[[-22  -7  15 -16]
 [-21  -2   7  31]
 [-21  -1   1 -28]
 [-22  -3   6 -25]
 [-21   0  -2 -30]]
->
[-16   7  -1 -22]

[[  3   5  11   3   5]
 [  1 -12  34   4   8]
 [ -5  20 -16   3  -3]
 [  1  18 -11   4  -3]]
->
[  5   4 -16  18]

[[ -1  -8  -8]
 [-13  18   7]
 [ -2  -8 -15]
 [  0   9 -23]
 [  2  11 -32]]
->
[-8 18 -2]

[[ 31  11  -3   1]
 [ 27  -5  -9 -11]
 [-24 -10  18  20]
 [-18  24  35 -21]
 [ 22  24   6  -4]]
->
[  1  -9 -10 -18]

[[ 20  -9 -19  14]
 [ -2  21 -20   6]
 [ -7 -10  35 -23]
 [ 12  -1   3  11]]
->
[ 14 -20 -10  12]

[[  7   0]
 [ -9  -9]
 [ 17 -26]
 [-17  37]
 [-13  36]]
->
[ 0 -9]

[[-16  13   7]
 [ 19   6  12]
 [ -9 -17 -18]
 [-30  -1  19]]
->
[ 7  6 -9]
---
[[ -2   3  -6 -32  -6]
 [-11   9 -12   0  -1]
 [ -1  10  -8   3  13]
 [  5 -13   4 -11  22]
 [ 39   6  27  12 -22]]
->
[[  3  -6]
 [  9 -12]]

[[12  4 27]
 [30  8  7]
 [14  4 28]
 [31  8  5]
 [17  2 22]]
->
[[ 4 27]
 [ 8  7]]

[[ -6  -3  -2]
 [ 19  -2 -18]
 [ -2  -3  -5]
 [ 15 -10 -34]
 [  3  -3  -9]]
->
[[ -3  -2]
 [ -2 -18]]

[[ 23 -31  21]
 [ 31 -27   9]
 [-29  31 -11]
 [-16 -15  26]
 [-27 -35   1]]
->
[[-31  21]
 [-27   9]]

[[-30  34 -19  32]
 [  3   1  -1  14]
 [ 24  -9   4  -7]
 [-12   4   8   5]]
->
[[ 34 -19]
 [  1  -1]]

[[  9 -11  23   9]
 [  9  -6  10   7]
 [ 16  33 -26  -4]]
->
[[-11  23]
 [ -6  10]]

[[  1   8  32  39]
 [ -5  -9 -11 -24]]
->
[[  8  32]
 [ -9 -11]]
---
[[  3 -14   0   0  -8   6   6   5  -5  -8]
 [ -1 -18  -1  -1 -11  10   6   5  -7  -8]
 [ 10  30  -2  13  24  -6  10   1  17   5]
 [  3  -9   4   6  -6  12   9   4   0  -1]
 [ 11  -9   9 -20  -5 -11 -16  15  -9  -1]
 [ -1 -10  -3   9  -7  10  12  -2  -1  -6]]
->
[[ -1 -10  -3   9  -7  10  12  -2  -1  -6]
 [  3 -14   0   0  -8   6   6   5  -5  -8]
 [ -1 -18  -1  -1 -11  10   6   5  -7  -8]
 [ 10  30  -2  13  24  -6  10   1  17   5]
 [  3  -9   4   6  -6  12   9   4   0  -1]
 [ 11  -9   9 -20  -5 -11 -16  15  -9  -1]]

[[ -5  26]
 [ -6  26]
 [-15  19]
 [ -5  15]
 [ 30   8]
 [-41 -18]]
->
[[-41 -18]
 [ -5  26]
 [ -6  26]
 [-15  19]
 [ -5  15]
 [ 30   8]]

[[ 10 -14  20 -21 -17  14  14 -15  33 -14  35   1   7  10]
 [ -5 -19 -26  -1 -10  -5  -9  22  -8  20  30  11   3 -13]
 [-35  20   8   0  18   4  17 -15 -12  14   1  14 -32 -11]
 [-29  19   5  19 -27  -6 -10  -7  15 -25   9 -36 -24  10]]
->
[[-29  19   5  19 -27  -6 -10  -7  15 -25   9 -36 -24  10]
 [ 10 -14  20 -21 -17  14  14 -15  33 -14  35   1   7  10]
 [ -5 -19 -26  -1 -10  -5  -9  22  -8  20  30  11   3 -13]
 [-35  20   8   0  18   4  17 -15 -12  14   1  14 -32 -11]]

[[ -4 -14  14   0 -16 -36  26   7  -1]
 [ -6 -19  10 -17  10 -36   3   3 -27]
 [-10  22  -1  20  12 -36 -36 -25  11]
 [-15 -17  15  -5  -7 -36 -11 -18  11]
 [  7  11   5   2   0 -36  -5  -1   8]
 [  7  13 -11   2 -26 -36 -19  -7   9]]
->
[[  7  13 -11   2 -26 -36 -19  -7   9]
 [ -4 -14  14   0 -16 -36  26   7  -1]
 [ -6 -19  10 -17  10 -36   3   3 -27]
 [-10  22  -1  20  12 -36 -36 -25  11]
 [-15 -17  15  -5  -7 -36 -11 -18  11]
 [  7  11   5   2   0 -36  -5  -1   8]]

[[  7  -4  24]
 [ 35 -17 -17]
 [-12   0 -11]
 [  7  11 -12]
 [ 14 -16 -28]
 [ 19  36  18]
 [-22  -3   0]
 [-16  20 -26]]
->
[[-16  20 -26]
 [  7  -4  24]
 [ 35 -17 -17]
 [-12   0 -11]
 [  7  11 -12]
 [ 14 -16 -28]
 [ 19  36  18]
 [-22  -3   0]]

[[ -1  -9 -19   6  14  18  13 -17  27   7  10  -5]
 [ -3   5 -13  12  -3  18  25 -21  31  23  15  -5]
 [ -3  22  12   8 -16   0   8  -5   4  23  10   1]
 [  4  15   7 -13  10 -40   1  11 -22  21 -11  13]
 [ -2 -10 -13   7   2  20  10 -13  20  -1   7  -7]
 [  3 -12 -28  -2  27   2  14 -15  23  17 -10   0]
 [  3 -13 -23  -2  23   4  12 -11  19   7  -5   0]
 [  8  -3 -13 -18  38 -33  -1   8 -13  15 -22  12]]
->
[[  8  -3 -13 -18  38 -33  -1   8 -13  15 -22  12]
 [ -1  -9 -19   6  14  18  13 -17  27   7  10  -5]
 [ -3   5 -13  12  -3  18  25 -21  31  23  15  -5]
 [ -3  22  12   8 -16   0   8  -5   4  23  10   1]
 [  4  15   7 -13  10 -40   1  11 -22  21 -11  13]
 [ -2 -10 -13   7   2  20  10 -13  20  -1   7  -7]
 [  3 -12 -28  -2  27   2  14 -15  23  17 -10   0]
 [  3 -13 -23  -2  23   4  12 -11  19   7  -5   0]]
